Rotation paths and how fast each direction turns (degrees each step)
Each turn is a multiple of 5 degrees from 10 to 175, or 0.
Each row of a path follows its step; steps can be skipped.
path 1
step 10: [  3   6   4  -3   5   9  -6  15   1  15   6 -14  -4  -2 -10  12  -3  -3
   6  -1 -10 -15  19  -3 -20   0   0   8   7   7  11   0   7   8  -6  -5
   0  -1   1   7   8  -3   3   0 -10  -6  -7   6  17  -2  -9  -4 -15   0
  -3   9  12 -10   9  -5   4   1   2   4   1 -16   0]
step 12: [ 15   8  15  -3   9 -12   1   2  10  -1   2 -20   1  -9   9  12   6  10
 -10   1   4  -2   1   2  -7   9   0   3  -5  13   8  -4  -3   3   7   4
  13   4  -5   6   8  10  12  -3   6  -6  15  -4  -6   7  -5  -4   0  10
  -9  -2 -14  -5 -12   9   3  -6  -2   3   1 -18 -12]
step 13: [ -5   6   5  -1  19   2  -6   1   3   4   6  -7   0  -5  -7  11  10  16
   9  -2 -15  -8  10  -2   3  -4   1  -6  -7  -5   2  10  16  16 -14  11
  17   9   0   4   4   1   6   2  -3  -2   9   0  20 -13  -1  -4 -12 -11
  -2  -1  -2  -4  -2   3 -10  -9   5   9   0  -4   2]
step 19: [  5 -10  12  -1   8   4  -5   0 -10   7   0 -10  -7 -17  10   2   2  -3
   2   1 -13 -17  19  -6   1   4  -6   8  -2  -2   6  -4   1  13  -7  -2
  -3   7   0   7   1   1  -1  -5  -6  10   6   2   1 -10 -12   5  11 -17
  -5 -12  -4  -7   5  -8  -2  -7   0   2   3 -25 -11]
step 22: [  5   1   6  -5   9   1 -10  -3   1   8   1 -11  -4  -2  -1  16   9   5
  -2 -11   3 -16  11   2  -2  -2 -26  -8   2   3   6   2   2  12   2  -7
  11   6  -1   6   4   5  10 -18  -4 -10  -7   7  12  -5  -6   1   2   0
  -7   5  -7 -15   2   6  -9   6  -5   3  -1 -11 -16]
step 30: [  3  -3   0  16   3   6  -3   2  -4  20  13  -6 -13   6   3  10   5  -5
  -1  11   4  -2  10  -4  -8  -9  10  10   0   3  11  -4   1  13   6  -6
   7   6  -2   5   3   6  10   5  -1   4   8   6   8   3 -17  -2  -9   9
  -4   3  -2 -14   5  -7  16   7  -9   0  11  -8 -20]
step 31: [ 15   8  16   8  13  -7   0  -2  -8  12   1 -10  -7 -16   7  15  12  12
  12 -13   7  -1   2  -5  -7   5  -4  14  -7  -4   9  -8   3   4  -2  -6
  -3   2 -13   8   8  -8   4  -7  -8 -12  -2  -8   2  -4  -1   4   5  -9
  -6  -1  -1 -10  -3   1   6   0  15   5  -5 -14   0]
Directions:
[ 0  0 -2 -1  0  1  2 -1  1  0  2 -1 -4  1  3  0 -3  3 -1  2  1  2  0  5
  3  0 -2  4 -5  3  2 -2 -1 -1  1  0 -2  1 -1 -1  3  0  0  0  0  1  2 -3
  1  0  1  1  1  1 -4  5 -3  1  1 -1  0  2  2 -3 -2  2 -2]  115
[ 2 -1 -1 -2  3  0  1  1  0 -1  1  1  0  5 -2  0 -4 -1 -3  0 -3 -4  1 -1
  1  2  0  0 -1  1  0  0  3 -3  2 -4  3  2  2  2  2  4  1  1  4 -1 -1  4
  3  1  1 -3 -1  5  0  0 -1 -2  1  0  2  1  1  0  1 -1  1]  145
[-3  1  0  1 -2  4  6  0  3  1  2  0 -3  2  3 -3  4 -1 -3 -2 -3 -2 -1 -1
 -2 -1 -1  2  1  2  1  4 -2  2  0  1  3  1 -1  2  0  1 -1 -1  1  0  1 -1
 -1  0  0 -2  2  0  2  4  4 -2 -2  2  1  1  3  2  1  2  1]  145
[ 0 -2 -3  0 -1  2 -3 -4  1  3  2  1  0  2 -2 -1 -1  1 -2  3  1  1  4  1
  0  2  0 -1  1  0  1  2  2 -1  0  1  2  0 -3 -2 -3 -3 -4 -4  1 -1  0 -3
  1  3  1 -1  0  1  0 -2 -1 -4 -1  4  0  0 -4  1  2  2 -4]  175
